Families of rows that turns and mirrors carry onto each other, the same ones carrying the whole set onto itself: the rest of each named row's family, in list order:
4 families of 8 rows:
Nol: [ 0.63 -0.69 -1.28 -1.08  1.86 -0.27 -0.07 -0.20 -0.48  3.65  0.86  2.04
 -1.15  0.16  0.31]
gete: [-0.53  1.73  1.89 -2.11  0.67  2.42  0.52 -0.40  0.31  0.43  1.90 -0.86
  0.14 -1.55  0.41]
palob: [ 0.41 -1.45 -0.58  0.76  1.20  1.63  0.70 -0.92 -0.99  2.10  1.38  1.15
 -2.88  0.12  1.70]
Sugon: [ 0.54 -1.33  0.29 -0.66  1.16  0.92  1.01 -0.88 -0.22  2.05  2.10  0.94
 -3.43  0.87  2.13]
besiz: [ 1.22  1.55 -0.61  0.86  0.62  3.11 -0.69 -0.57 -1.13 -1.00  1.19 -0.29
 -0.56 -0.42 -0.25]
zadi: [ 0.49  0.90  1.73 -0.26  0.75  2.08 -0.31 -0.48 -0.60  0.81  0.89 -1.52
  0.75 -1.60 -0.97]
lisis: [ 0.26  0.64  2.54 -0.63  0.13  2.31 -0.74 -0.90 -1.02  0.51  1.75 -1.09
 -1.26 -1.85 -0.64]
paf: [-0.91 -1.02 -1.93 -0.40  0.21 -1.11 -0.99  0.10 -0.23  0.60  0.70  0.26
 -2.64  0.42  2.27]
mivu: [-0.44  1.52 -1.92 -2.18  1.37 -0.12  0.38  1.02  0.87  0.54  0.00 -0.55
 -0.64  0.82  1.42]
kud: [ 0.77  1.65  0.29 -0.08  0.15  2.37 -1.29 -0.40 -1.14 -1.07  0.99 -1.48
 -1.03 -0.59 -1.15]
basi: [ 0.75  0.88 -0.88 -2.25  1.99  0.44  0.92  0.47  0.47  3.08  0.94  1.23
 -2.19  1.49  0.22]
Dofe: [ 1.34  1.98  0.57 -0.44  0.87  0.71 -1.26 -0.97 -0.59 -0.49  2.49  0.45
 -2.63  2.29 -0.70]
Mipo: [ 1.73  2.04 -0.45 -0.79  1.33  3.28  0.34 -0.60 -0.72 -0.51  1.66 -0.01
 -0.80 -0.01 -0.58]
bame: [ 0.83  2.50  0.29  0.03  0.73 -0.07 -2.52 -0.05 -0.46 -0.44  1.38  0.35
 -1.73  1.85 -1.07]
giked: [ 0.41 -1.53 -2.13 -0.26  1.15  0.61  0.26 -0.48 -1.01  1.79  0.93  1.23
 -2.95 -0.10  1.53]
tegot: [-0.23  0.64  3.37 -0.34  0.02 -0.05 -1.73 -0.34 -0.11  1.42  1.72 -1.18
 -0.42 -0.27 -0.62]
Zufi: [ 0.16 -0.51 -1.72 -1.98  1.59  0.53  0.44  0.61 -0.19  3.12  0.31  1.29
 -1.74 -0.95  0.96]
nuz: [-0.85  1.50  3.14 -1.32  0.50 -0.32 -1.61 -0.31  0.07  1.93  1.93  0.46
 -1.50  0.15 -0.89]
movup: [-0.70 -0.53 -0.53 -0.56  0.46  0.25  0.59 -0.43  0.29 -0.53  1.14 -0.80
 -1.79  0.13  3.40]
kadid: [-0.12 -2.41 -0.75  0.40  0.73 -0.14 -0.12 -1.33 -0.89  2.11  1.56  1.20
 -1.87 -0.02  1.82]
ruk: [-0.89  1.35  2.88 -1.72  0.12 -0.12 -1.13 -0.85  0.46  0.39  2.76 -0.28
 -1.70  0.83  0.31]
Zek: [-1.28  1.29 -1.08 -1.63  1.24 -1.32 -0.81  1.39  0.94  1.40 -0.49 -0.08
 -0.59  0.45  1.28]
donus: [-1.18 -0.05 -1.65 -2.28  0.66 -1.09 -0.76  1.24  0.71  2.03  0.06  0.20
 -1.21 -0.39  1.72]
kav: [ 0.32  1.45  3.09 -1.26  0.17  0.76 -1.83 -0.14 -0.45  1.56  1.93 -0.39
 -1.99 -0.22 -1.58]
kisu: [-1.16 -1.19 -1.89  0.11  0.22 -0.72 -0.79 -0.11 -0.11  0.56  0.72 -0.08
 -0.31 -0.09  2.35]
siz: [-0.32  0.43 -2.37 -1.42  1.01 -0.97 -0.82  1.01  0.44  2.14 -0.08  0.65
  0.48  0.13  0.79]
tikun: [-0.74  0.70  2.12 -0.68  0.45  2.68  0.20 -0.96 -0.59  1.32  1.74 -0.10
 -0.17 -2.11  0.04]
tufe: [-0.57 -0.59 -1.14  0.82  0.28 -0.45 -0.92  0.10 -0.06 -0.49  0.58 -0.39
 -2.04  0.69  2.91]
Funi: [ 1.07  1.11  1.43  0.79  0.27  0.03 -2.32 -0.48 -0.82  0.70  1.77 -0.75
 -1.47  1.72 -1.61]
susi: [ 0.86  2.32  0.91 -0.64  0.13  0.82 -2.35  0.18 -0.63  0.06  1.30 -0.67
 -1.76  0.90 -2.03]
lozi: [ 1.67  1.32 -0.02  0.78  1.00  2.15 -0.90 -0.69 -1.32  0.12  0.88 -0.95
 -0.39  0.46 -1.87]
Tubis: [-0.10  0.49 -0.54 -1.69  2.07  0.86  0.91  0.49  0.07  4.00  0.15  1.52
 -1.58 -0.13  0.05]

Same family as gete: Sugon, mivu, basi, Dofe, Mipo, movup, ruk
Same family as zadi: Nol, tegot, kadid, kisu, siz, Funi, lozi
Same family as susi: lisis, paf, kud, giked, Zufi, donus, kav

Families of rows that turns and mirrors carry onto each other, the same ones carrying the whole set onto itself: the rest of each named row's family, in list order:
4 families of 8 rows:
giler: [-0.84 -2.77  1.57 -0.66 -1.14  1.78  0.57 -1.46  0.94  1.29 -2.03]
zepo: [-1.51 -4.19  2.04  0.98 -0.74 -1.00  1.22 -1.27  1.74 -1.30  0.87]
Vidif: [ 0.91 -0.99  2.27 -0.64  2.05 -0.63  1.82 -0.33 -0.87 -1.37 -0.69]
guvaf: [-0.89 -2.89  3.50 -1.42 -1.18  0.29  2.06 -1.31 -0.62 -0.16  0.85]
zifen: [-2.04 -3.57  1.10  0.26  1.41  1.23  2.28 -1.67  1.16 -1.55 -1.76]
kenal: [ 1.85 -3.52  0.09 -0.87 -1.34  0.77  0.54 -1.65  1.01 -0.28  0.03]
zoti: [-0.81 -1.02  1.61  2.12  1.08 -0.21  1.94  1.22  0.65 -0.14 -0.35]
buk: [ 1.42 -3.21  0.20  0.57 -1.09  0.52 -0.35 -0.56  2.11 -0.79 -0.12]
sipos: [-0.99 -3.90  0.82  0.08 -0.12  2.05 -0.11  2.05 -0.31 -0.91 -0.08]
gosup: [ 1.47 -2.51  1.17 -0.42  2.21 -0.69  0.90 -1.23 -0.55 -1.69 -1.08]
tope: [-0.73 -3.03  4.20  0.29 -0.32 -0.36 -0.02 -0.89 -1.31 -1.13 -0.43]
vekog: [-0.71 -2.91  0.40 -0.61 -0.16 -0.54  2.68 -1.63  2.30 -2.34 -0.06]
kidi: [-0.54 -2.94  1.35  0.44 -0.55 -1.84  2.70 -1.97  1.35 -1.64  0.85]
Totid: [-1.06 -2.15  2.55  0.69 -1.44  2.04  1.45 -0.68  0.27  1.19 -1.33]
Bomi: [ 0.91 -2.84  0.51 -0.21  2.55 -0.72  0.64 -1.36 -0.31 -0.94 -1.55]
reku: [ 1.12 -2.77 -0.11 -0.52 -2.20  0.77  0.27 -1.30  0.85 -0.10 -0.41]
lize: [-0.61 -3.49  0.56 -0.63 -0.78  2.29  0.20  1.39 -0.31 -1.66  0.15]
Gope: [-0.45 -1.25  1.31  1.59  2.03  0.08  2.03  1.07  0.59 -0.22  0.31]
sokuf: [ 0.74 -1.86  2.41  0.92 -1.29  1.57  2.61 -1.25  0.28  0.64 -2.02]
pag: [-0.26 -2.85  2.68 -1.00 -1.12 -0.29  0.06 -0.31 -2.25 -0.91  0.45]
dila: [-0.91 -4.56  1.80 -0.09  0.72  1.37  2.43 -1.42 -0.05 -1.48 -2.70]
Zala: [-0.63 -1.26  2.73  0.36 -1.84  2.08  1.51 -0.85 -0.34  0.61 -0.76]
mef: [-1.36 -3.07  1.22  0.66  0.11 -2.03  2.51 -1.48  1.17 -0.69  0.85]
topu: [-1.22 -3.28  1.86 -0.47 -0.30  0.55  0.19  2.20 -0.44 -0.08  0.81]
vaker: [ 2.02 -3.08  0.15 -1.69 -0.01  1.42  0.58 -0.15  0.61 -0.37  0.13]
met: [ 1.67 -2.54  1.83  0.70  1.95  0.08 -0.51 -0.75  0.10 -0.38 -1.48]
Milup: [-2.20 -3.57  1.07  0.65  0.94  1.20  1.53 -0.83  1.19 -1.73 -2.55]
vin: [ 0.19 -3.20  3.23 -0.93 -0.67 -0.31  0.93 -0.71 -1.81 -0.70  1.17]
sedu: [-0.35 -4.48  1.14 -0.02 -0.42  0.94  1.50  1.82 -0.62 -2.29  0.02]
vosu: [-1.10 -0.69  1.45  1.29  0.03 -0.97  1.97  0.26  1.77  0.24 -0.71]
pigut: [ 0.66 -2.06  1.34  1.65  0.44 -0.15  2.86  1.52  0.53 -0.01  0.48]
voda: [-1.83 -3.42  0.92 -0.39  1.55  0.24  0.48  0.11  0.41 -2.10 -2.42]

Same family as vekog: giler, Vidif, guvaf, topu, vaker, vosu, voda
Same family as vin: kenal, zoti, sipos, gosup, kidi, Totid, Milup
Same family as reku: zifen, Bomi, lize, Gope, pag, Zala, mef

Families of rows that turns and mirrors carry onto each other, the same ones carrying the whole set onto itself: the rest of each named row's family, in list order:
5 families of 6 rows:
laz: [ 1.01  0.89 -0.29  0.08 -0.82 -0.02 -1.11  0.83]
Lafol: [ 0.32 -0.07  0.26 -0.02 -1.60  0.26 -0.71  0.71]
Tis: [ 0.53 -0.34  0.14  0.21 -0.97  0.62 -1.72  0.32]
mek: [-1.18 -0.33 -0.16 -0.98  3.82  0.74  0.49 -0.08]
Topef: [ 0.20 -0.49  0.97  0.47  2.19 -0.06 -1.88 -0.49]
Soki: [-2.01  0.17  1.82  0.90  0.58  0.07  1.08 -0.32]
bevol: [ 0.44  0.79 -1.79 -2.00  1.41  0.17  0.67  1.25]
Gur: [-1.43  1.45 -0.28 -0.21 -0.42  1.17  1.62  1.28]
doki: [ 0.72 -0.42 -1.56 -2.34  0.89 -0.13 -0.03  0.90]
ged: [-2.02  1.17 -0.15 -0.75 -0.37  1.95  1.24  0.69]
sen: [-0.75 -0.35 -0.70 -1.69  3.53  0.27  0.54 -0.15]
rud: [ 0.42 -0.38  1.00  0.55  1.04 -0.35 -1.98 -0.56]
Gab: [-1.43 -0.78 -0.86 -1.69  3.24 -0.10  0.31 -0.54]
negu: [ 0.03  0.37 -1.77 -2.57  1.63  0.81 -0.13  0.59]
lef: [ 0.46 -0.59 -1.90 -1.92  1.44  1.33 -0.69  1.20]
neve: [-2.42  0.46  1.41  0.72  0.85  1.28  1.15 -0.18]
fepas: [-3.01 -0.02  1.00  0.61  0.75  0.89  0.89 -0.45]
beno: [-2.80 -0.33  0.78  0.99  1.02 -0.02  1.45 -0.03]
Kugi: [-1.63  0.43 -0.50 -1.19 -0.29  1.33  2.04  1.16]
Nifor: [ 0.48 -0.69  0.98 -0.04  1.53 -1.38 -1.24 -0.53]
gaki: [ 0.49  0.57  0.06 -0.31 -0.87  0.60 -1.89  0.13]
Rilun: [-2.22  0.29 -0.09 -0.35 -0.19  2.16  1.54  0.86]
zatu: [-1.28 -0.34 -0.15 -1.45  3.21 -0.49  1.36 -0.18]
zunak: [-1.78  0.15 -0.65 -0.66  0.08  2.55  1.16  1.38]
Vif: [-0.36 -1.09  0.46  1.03  0.89 -1.41 -1.25 -0.33]
Kekab: [ 0.15 -0.24 -0.18  0.20 -0.82  1.55 -1.55  0.86]
tev: [ 0.15 -0.62 -1.90 -2.24  1.87  0.71 -0.02  0.84]
maziv: [-2.18  0.29  1.69  1.10  1.53  1.19  0.40 -0.29]
rira: [-0.31 -0.82  0.69  0.41  0.98 -0.57 -2.07 -0.96]
fali: [-1.13 -1.08 -0.96 -0.84  3.08 -0.91  0.70  0.02]

Same family as Lafol: Soki, doki, Kugi, Nifor, zatu
Same family as Vif: laz, bevol, Gur, beno, fali
Same family as tev: Tis, sen, rud, neve, Rilun
Same family as Gab: ged, negu, fepas, gaki, rira

